In the data rows, 500 means zero.
Some points, one per row:
[395 358 374 421 312 382 426 459 453 416 425 427 344 463 326 440 405 430
 383 438 453 440 368 438 471 416 350]
[334 447 511 665 178 418 491 479 504 452 520 221 497 510 478 485 695 415
 498 757 477 601 778 367 436 629 318]
[403 361 315 395 356 401 436 518 451 441 474 361 380 483 365 465 473 430
 342 417 412 501 384 411 498 432 316]
[830 845 273 647 794 484 716 865 355 538 854 431 973 648 450 827 473 402
 545 439 278 633 832 481 634 299 731]
[478 446 604 433 516 550 460 299 471 465 393 663 340 405 534 395 406 557
 473 436 571 378 355 555 454 517 533]
[394 354 391 432 296 375 421 414 457 415 408 455 328 456 318 435 386 445
 395 449 471 414 323 448 478 412 367]
[543 506 817 467 774 733 472 283 676 600 364 882 381 461 790 353 495 719
 714 481 703 415 178 695 469 655 695]
[615 606 359 396 530 415 571 643 404 463 644 363 646 489 380 593 406 429
 390 386 348 503 614 399 553 350 547]
[560 524 856 466 817 763 476 338 704 633 345 919 383 478 818 357 496 747
 749 497 739 421 279 721 480 679 725]
[460 429 399 368 368 381 463 482 446 419 422 439 422 464 346 444 380 440
 351 384 441 437 428 443 495 390 408]
[827 843 249 667 809 490 709 849 354 547 849 435 983 645 437 847 506 401
 541 434 292 649 756 473 651 308 721]
[327 292 537 576 358 362 424 368 489 394 405 452 442 452 348 439 452 439
 506 630 525 420 396 469 419 487 413]
[350 276 476 508 366 384 373 382 481 410 392 483 383 446 368 431 385 435
 461 545 513 396 383 472 433 441 385]
[330 465 493 667 179 425 490 496 506 461 541 191 491 513 481 490 723 436
 489 757 495 628 788 343 459 642 296]
[356 301 527 561 397 390 403 381 486 406 375 497 428 441 381 429 391 469
 507 605 541 370 378 479 428 471 432]
[611 605 180 560 636 472 585 806 386 536 714 345 735 543 404 743 575 385
 385 336 358 682 643 419 592 399 480]
[587 553 881 461 842 789 488 360 718 667 353 948 376 504 857 366 501 767
 764 517 768 425 343 737 486 693 753]
[340 296 445 498 291 374 367 416 467 405 421 435 374 461 333 440 426 432
 439 533 486 435 398 452 452 452 344]
[612 563 993 482 976 872 493 373 827 736 247 999 402 527 976 359 545 859
 886 542 866 450 272 845 507 763 822]
[329 308 493 546 303 374 400 366 485 404 417 412 413 462 361 446 481 428
 469 601 495 460 399 444 439 489 365]
[376 343 360 415 320 390 423 495 451 430 452 388 343 472 345 447 441 428
 369 439 434 476 379 419 484 434 320]
[568 515 881 478 855 781 474 372 740 643 314 943 397 475 871 352 503 772
 788 505 762 429 302 761 477 700 738]
[457 419 565 433 475 511 451 264 466 454 371 619 338 415 505 404 403 508
 449 445 550 378 271 539 432 487 497]
[526 490 606 407 499 557 476 299 451 470 402 664 383 415 528 394 416 535
 442 423 561 376 344 559 446 505 549]
[848 864 237 689 828 499 728 904 349 555 853 445 999 658 448 868 506 392
 557 435 295 668 848 483 644 306 735]
[609 578 992 467 953 869 504 347 806 740 336 999 394 543 980 368 551 842
 869 547 859 449 245 837 496 754 823]
[475 454 364 337 399 397 474 545 431 438 491 390 464 479 352 490 417 427
 312 353 406 477 470 420 512 395 411]
[457 423 311 351 401 405 465 520 437 447 445 360 449 486 344 499 452 430
 311 364 396 500 396 399 521 414 373]
Then 10 other points, each followed by its number:
[582 511 902 495 898 806 459 384 783 659 311 976 407 474 892 342 509 809
 835 510 794 423 269 793 491 724 757] 0
[570 563 318 408 522 422 555 651 408 473 575 321 613 495 387 600 459 418
 361 359 335 537 579 405 546 371 492] 1
[325 482 541 724 188 427 524 499 515 460 519 173 533 517 489 493 759 441
 525 825 523 642 871 371 439 676 322] 2
[324 439 517 652 179 415 484 485 503 449 501 231 486 506 472 483 688 415
 493 744 468 606 769 366 447 620 317] 3
[601 567 884 439 834 785 511 330 701 676 355 942 366 519 858 379 523 758
 741 518 762 431 311 724 491 683 756] 4
[482 451 533 404 411 488 471 348 452 450 412 585 375 426 462 409 391 484
 420 412 523 368 373 530 465 460 485] 5
[333 300 497 551 320 372 410 400 489 401 427 423 421 461 358 443 460 435
 476 601 502 440 480 451 441 486 377] 6
[572 522 902 482 880 798 476 350 762 660 328 966 400 479 895 351 521 800
 815 510 784 433 246 784 492 714 754] 7
[560 554 357 369 491 412 537 604 412 459 562 360 586 488 371 565 424 421
 355 368 361 504 544 402 533 366 495] 8
[321 465 556 714 180 417 524 491 512 451 557 202 531 509 485 488 737 429
 526 815 503 615 811 397 433 661 339] 9
Which three of these numbered points are nearest to each point below, ignoring the 3 directions in which the first points spread most? Their numbers follow each, nearest first.
[579 536 903 478 867 803 483 348 747 666 348 967 395 492 892 355 517 788
 804 512 784 442 252 779 482 710 757] > 7 0 4
[729 731 252 580 703 461 652 779 374 525 737 385 845 554 423 761 505 408
 468 398 300 615 681 445 614 338 623] > 7 0 3
[341 296 467 529 311 369 386 383 471 399 421 440 404 457 335 441 436 438
 466 573 501 421 409 456 453 469 371] > 6 7 0
[332 292 522 569 356 359 418 387 485 395 409 455 432 448 354 436 439 433
 498 618 523 414 435 471 418 478 409] > 6 0 7
[846 877 279 673 823 500 736 897 346 549 869 446 999 669 455 860 491 401
 562 444 283 654 863 491 645 298 751] > 6 5 9
[468 440 401 364 367 382 472 478 441 420 456 443 428 463 352 444 374 439
 347 376 441 427 425 446 494 383 418] > 3 2 9
[516 430 741 502 732 679 435 402 667 519 346 825 402 389 730 365 446 702
 704 503 673 401 319 681 463 638 631] > 0 7 6
[325 483 541 714 190 427 524 506 520 463 546 166 531 518 510 496 765 440
 521 822 525 656 888 365 429 678 315] > 2 3 9
[327 474 538 719 183 422 522 522 512 456 512 189 529 513 509 490 747 435
 525 822 511 634 901 394 434 666 329] > 2 3 9
[328 434 538 689 190 410 498 471 515 444 527 234 513 502 461 482 698 412
 521 787 476 596 756 389 438 636 344] > 9 3 4
[801 812 235 651 780 479 708 849 358 544 828 422 950 618 464 830 517 404
 521 419 299 659 765 483 635 320 689] > 7 6 0
[445 416 236 371 436 429 462 648 432 478 571 274 476 507 376 559 521 405
 268 347 346 571 499 363 524 438 336] > 1 8 7
[481 444 530 411 419 490 462 342 453 450 402 586 370 425 457 409 389 479
 422 419 525 371 372 523 458 460 484] > 5 9 3
[487 464 424 351 378 389 493 473 440 426 495 459 448 459 360 447 360 440
 341 357 443 424 432 461 489 373 446] > 9 3 2
[338 280 460 502 319 368 375 381 474 404 417 451 379 455 347 437 426 437
 448 540 496 425 346 468 442 449 359] > 6 7 0
[677 686 239 568 674 464 622 786 379 527 732 369 801 531 409 751 529 407
 439 380 318 639 667 432 613 361 572] > 7 0 3
[486 468 576 404 435 510 466 340 445 456 375 611 374 419 482 404 396 488
 430 414 536 386 401 541 442 474 506] > 5 9 2
[602 576 899 446 847 799 504 314 713 687 335 958 370 522 865 378 522 776
 760 525 778 427 286 739 498 695 767] > 4 3 9
